Small tables with named rows and columns. After each table, cells are looked up by row and column.

Tazop =
,Fir,Dek,Zazu,Sivi,Piluk,Sudoz,Taz,Vezaden
Tasofe,-2186,4081,-1469,-3976,-6291,-572,2206,4548
Gesipor,-29,226,-1403,-840,431,-736,-344,-1104
Zirav,-425,-3271,-1571,1454,1034,-1485,1510,1338
Sunot,-289,-2721,-1309,1026,583,-1101,867,857
Lor,2144,5509,-4004,-3353,4678,-947,-1095,-7271
Sitiku,-691,-1307,-752,-487,48,-873,-1111,-1547
Meb,-560,604,-122,-1666,-1792,55,-1968,-1676
Viduz,-1518,-3305,1099,806,-2344,-242,-688,1793
Fazetir,-554,-1673,-228,-32,-120,-572,-1325,-1182
Kipubud,808,2363,-2053,-1725,1994,-621,-654,-3462
Litole,8,-110,-707,-327,150,-382,-309,-1217
Biburo,-400,274,-940,-1047,-1050,-461,-36,-339
Rak,-646,461,-205,-1626,-1577,-146,-1869,-1827
Lav,-627,-817,-635,-564,-424,-678,-771,-898

Taz of Rak = -1869
Vezaden of Biburo = -339
Fir of Tasofe = -2186
Sivi of Sunot = 1026
Vezaden of Zirav = 1338
Fir of Sitiku = -691
Piluk of Zirav = 1034

Table Zin
columns: Togifop, Nota, Sagela, Nudu, Let, Vivebi, Niv, Sep, Zamavot
Mekami: [165, 205, 14, 40, 27, 88, 34, 167, 17]
Vilar: [70, 181, 110, 149, 102, 51, 85, 107, 110]
Ratorot: [178, 179, 197, 63, 121, 5, 95, 37, 77]
Kiko: [188, 54, 96, 101, 194, 113, 173, 99, 49]
Fulov: [148, 17, 38, 121, 10, 164, 62, 82, 140]
Vumu: [66, 198, 102, 24, 78, 6, 13, 101, 195]
Kov: [175, 30, 192, 100, 89, 106, 206, 27, 116]
Mora: [57, 201, 15, 71, 180, 35, 27, 97, 20]
Kedep: [177, 107, 23, 84, 153, 67, 54, 130, 138]
Gulu: [150, 90, 78, 205, 24, 40, 113, 13, 62]
Nedi: [98, 154, 146, 114, 75, 156, 163, 152, 100]
Loper: [28, 188, 9, 80, 147, 163, 176, 52, 112]

Kiko, Vivebi => 113
Fulov, Sep => 82
Kedep, Niv => 54
Fulov, Zamavot => 140
Kedep, Vivebi => 67
Mora, Nota => 201
Kedep, Sep => 130
Mekami, Nudu => 40
Vumu, Nudu => 24
Ratorot, Niv => 95
Mora, Vivebi => 35
Gulu, Sep => 13

Dad.tsv
	Tuvutad	Nemebib	Lanizub	Zota	Sumufu	Zulolu	Tatudor	Zaz	Fil	Gat
Dibazip	21.150	12.955	-0.071	11.844	21.665	-7.704	-16.885	1.607	1.127	-0.880
Nururi	-1.861	6.286	36.490	15.499	10.869	-3.153	18.097	-16.731	43.672	2.119
Dosap	15.167	40.005	13.613	11.561	-5.075	5.734	-9.498	14.928	2.220	-17.873
Kurur	-1.847	8.964	4.558	-1.757	-77.961	-0.845	2.109	-66.164	33.314	-2.022
Nozir	-8.868	11.673	23.398	9.021	-2.174	19.669	22.143	70.617	-2.756	17.770
Fasibu	-12.340	21.845	-10.173	8.684	35.056	18.021	15.285	-32.247	25.272	-5.112

Gat of Dosap is -17.873
Tuvutad of Nururi is -1.861
Sumufu of Dibazip is 21.665
Nemebib of Fasibu is 21.845
Tuvutad of Dosap is 15.167
Sumufu of Fasibu is 35.056
Gat of Fasibu is -5.112
Tuvutad of Fasibu is -12.340
Zota of Dosap is 11.561
Lanizub of Fasibu is -10.173
Tatudor of Dibazip is -16.885
Gat of Nozir is 17.770

Leriv:
	Giderum	Logu	Veko	Todud	Gur
Puv	6.8	3.2	5.3	4.4	3.4
Ket	2.4	1.4	8.1	3.5	3.1
Difomu	3.8	5.8	4.6	5.1	5.6
Zogifa	1.4	7.6	4.2	5.5	7.2

What is the Giderum of Zogifa in Leriv?
1.4
What is the Giderum of Ket in Leriv?
2.4
What is the Todud of Difomu in Leriv?
5.1
What is the Veko of Difomu in Leriv?
4.6
What is the Gur of Ket in Leriv?
3.1
What is the Todud of Puv in Leriv?
4.4
What is the Veko of Ket in Leriv?
8.1
What is the Logu of Puv in Leriv?
3.2
What is the Logu of Ket in Leriv?
1.4
What is the Logu of Difomu in Leriv?
5.8
What is the Veko of Zogifa in Leriv?
4.2

Table Lipi
fields: Nodu, Sudalaz, Sitiv, Vam, Lesitif, Dal, Zab, Siz
Fale: [410, 447, 419, 432, 435, 455, 414, 414]
Nefiz: [340, 488, 366, 444, 411, 482, 507, 428]
Luvafi: [388, 411, 426, 466, 446, 468, 461, 410]
Sabi: [868, 161, 688, 310, 446, 380, 158, 451]
Kezepot: [303, 539, 384, 486, 448, 487, 526, 453]
Bipun: [723, 221, 576, 329, 437, 397, 216, 420]
Raku: [208, 567, 332, 502, 411, 500, 567, 397]
Desudo: [206, 561, 320, 515, 398, 497, 560, 436]

Sudalaz of Desudo is 561
Lesitif of Bipun is 437
Zab of Raku is 567
Zab of Bipun is 216
Dal of Luvafi is 468
Sudalaz of Raku is 567
Zab of Sabi is 158
Nodu of Fale is 410
Nodu of Bipun is 723
Vam of Nefiz is 444
Dal of Fale is 455
Sitiv of Kezepot is 384
Sudalaz of Luvafi is 411
Vam of Fale is 432
Dal of Raku is 500
Vam of Kezepot is 486
Row with the largest Sudalaz: Raku

Funi:
fields: Fug, Sibuga, Fovo, Ler, Gadoni, Keru, Kirovas, Beduto
Zenodiz: [35.667, 33.685, 67.276, 78.114, 79.772, 53.899, 32.217, 72.198]
Logi: [45.877, 56.013, 60.461, 51.885, 64.534, 50.406, 60.346, 55.216]
Goli: [52.491, 58.166, 53.468, 44.901, 60.249, 54.116, 63.099, 53.136]
Pefulun: [47.348, 53.299, 53.359, 46.706, 47.305, 46.838, 52.977, 44.964]
Tad: [66.403, 75.951, 40.793, 20.992, 23.423, 47.739, 78.574, 23.714]
Futuna: [53.229, 50.695, 46.069, 46.676, 46.334, 50.803, 52.876, 48.163]
Gebegir: [55.765, 58.933, 46.928, 42.409, 44.374, 50.604, 60.195, 42.758]
Dateto: [44.225, 37.657, 41.711, 46.387, 21.706, 39.569, 22.195, 34.011]
Gefedu: [78.893, 77.644, 28.219, 15.245, 14.050, 49.747, 81.523, 16.212]

Goli, Gadoni: 60.249
Futuna, Kirovas: 52.876
Zenodiz, Fovo: 67.276
Gebegir, Fug: 55.765
Gebegir, Keru: 50.604
Tad, Kirovas: 78.574
Pefulun, Gadoni: 47.305
Pefulun, Beduto: 44.964
Gebegir, Gadoni: 44.374
Gefedu, Fug: 78.893
Tad, Ler: 20.992

Dezedog
         Solozu  Berasaf
Mip         101      194
Fos         109       44
Biz         186      187
Ged          35      108
Zubasoz     207       65
Filatil     211      170
Fud         107       45
Feveve      194       58
Soluku       35      160
Tipifud     198      182
Vok         218      127
Vokepeg     159       47

Solozu of Filatil = 211
Solozu of Tipifud = 198
Berasaf of Vok = 127
Berasaf of Biz = 187
Solozu of Vok = 218
Berasaf of Feveve = 58
Berasaf of Tipifud = 182
Solozu of Biz = 186
Solozu of Vokepeg = 159
Solozu of Soluku = 35
Row with the largest Berasaf: Mip

Rudezoz.tsv
	Muk	Tizale	Sonater	Dugedep
Nari	-8.7	-46.8	66.0	-11.9
Nak	-3.4	44.7	-59.4	-30.7
Zefe	2.5	36.8	-60.3	-16.3
Sures	1.7	-24.4	72.3	-16.6
Tefa	-26.2	71.0	-51.4	-76.2
Pes	-21.8	68.0	-51.2	-66.8
Dunuvum	-40.1	23.3	-84.9	-49.8

Sures, Sonater -> 72.3
Sures, Tizale -> -24.4
Dunuvum, Dugedep -> -49.8
Pes, Sonater -> -51.2
Tefa, Muk -> -26.2
Tefa, Tizale -> 71.0
Dunuvum, Tizale -> 23.3
Tefa, Dugedep -> -76.2
Nari, Sonater -> 66.0
Nak, Dugedep -> -30.7
Zefe, Dugedep -> -16.3
Dunuvum, Sonater -> -84.9
Nari, Tizale -> -46.8
Dunuvum, Muk -> -40.1
Tefa, Sonater -> -51.4
Pes, Dugedep -> -66.8
Pes, Tizale -> 68.0
Sures, Dugedep -> -16.6

